In the rows, zero is written as 128.
Each path below is one point turned by a fixed rotation once a step. After each direction that follows a path, write how fast that rotation turns it, in deg/step (0 if it stays still).
Each turn is a multiple of 5 degrees from 10 to 175, or 0.
Each row of a path follows its step; steps can be skipped.

step 0: 124, 101, 119, 151, 127, 141, 116, 184, 128, 125, 171, 137, 132, 156, 112, 128, 138, 146, 152, 164, 147, 152, 102, 134, 122, 82, 157, 166, 100, 104, 142, 151, 124, 137, 149, 104, 121, 115, 174
step 6: 89, 95, 154, 125, 127, 117, 119, 112, 118, 116, 130, 86, 73, 97, 105, 165, 136, 136, 165, 119, 112, 124, 128, 139, 131, 102, 136, 102, 115, 164, 101, 108, 131, 126, 120, 83, 106, 90, 129
step 10: 132, 140, 148, 88, 106, 131, 120, 151, 149, 115, 105, 137, 87, 160, 88, 150, 118, 102, 157, 159, 142, 162, 158, 101, 113, 113, 130, 105, 159, 152, 164, 124, 130, 156, 143, 119, 146, 95, 106
step 15: 127, 121, 119, 124, 136, 123, 152, 92, 138, 120, 126, 96, 82, 90, 133, 115, 162, 112, 169, 126, 138, 156, 156, 127, 123, 128, 142, 133, 118, 131, 176, 105, 72, 168, 120, 101, 104, 113, 111
step 16: 170, 61, 120, 155, 130, 96, 111, 142, 119, 121, 140, 154, 128, 101, 117, 154, 141, 113, 123, 147, 175, 115, 107, 149, 163, 122, 121, 124, 117, 168, 163, 114, 105, 135, 158, 148, 128, 122, 145
step 17: 105, 105, 66, 131, 123, 141, 124, 153, 135, 127, 158, 122, 87, 153, 142, 128, 110, 134, 133, 127, 90, 138, 100, 132, 141, 94, 100, 123, 148, 106, 170, 94, 124, 136, 153, 114, 159, 99, 163
step 18: 112, 112, 153, 163, 132, 127, 78, 157, 93, 139, 122, 121, 83, 131, 157, 125, 140, 188, 131, 134, 124, 121, 107, 109, 80, 115, 164, 138, 136, 153, 141, 133, 120, 160, 134, 118, 98, 115, 138
step 19: 164, 149, 147, 119, 119, 127, 121, 121, 100, 95, 126, 141, 134, 159, 146, 76, 128, 87, 125, 148, 120, 149, 129, 92, 118, 107, 112, 110, 139, 160, 174, 129, 103, 152, 123, 163, 108, 87, 144
133, 123, 129, 130, 135, 130, 123, 128, 130, 133, 136, 125, 126, 142, 130, 142, 130, 127, 123, 118, 128, 115, 131, 140, 128, 121, 127, 145, 146, 111, 131, 142, 120, 119, 133, 132, 128, 120, 127
85
135, 126, 127, 133, 123, 134, 146, 117, 113, 125, 130, 141, 122, 134, 130, 123, 113, 132, 131, 128, 123, 126, 140, 121, 140, 126, 138, 133, 128, 129, 120, 118, 124, 114, 130, 134, 135, 118, 137
145
143, 126, 114, 139, 120, 120, 132, 129, 132, 133, 115, 131, 119, 119, 138, 127, 125, 129, 130, 128, 122, 124, 128, 130, 117, 113, 121, 126, 144, 131, 129, 117, 123, 142, 130, 141, 122, 131, 125
10
124, 134, 121, 138, 117, 130, 115, 129, 135, 148, 131, 118, 132, 138, 131, 119, 126, 141, 142, 131, 127, 140, 142, 128, 123, 125, 145, 127, 123, 127, 130, 135, 123, 126, 130, 133, 131, 129, 122
100
122, 119, 132, 128, 120, 130, 142, 128, 134, 139, 115, 135, 141, 131, 131, 130, 125, 140, 128, 125, 131, 123, 117, 132, 128, 121, 115, 126, 110, 118, 141, 128, 121, 124, 143, 128, 134, 134, 134
85
121, 133, 132, 121, 143, 122, 124, 119, 109, 144, 126, 123, 133, 114, 125, 132, 123, 127, 142, 127, 125, 125, 130, 130, 119, 132, 130, 126, 140, 130, 126, 122, 120, 129, 141, 119, 135, 135, 138
155
123, 129, 134, 126, 116, 106, 129, 120, 123, 138, 133, 141, 126, 130, 144, 136, 134, 137, 125, 140, 136, 129, 120, 129, 133, 142, 131, 126, 138, 120, 131, 124, 134, 129, 119, 125, 132, 124, 119
175
125, 137, 114, 140, 128, 122, 124, 130, 129, 122, 128, 125, 149, 130, 127, 136, 114, 117, 144, 132, 122, 122, 111, 126, 132, 126, 125, 127, 129, 127, 130, 126, 127, 121, 111, 128, 133, 118, 131
125
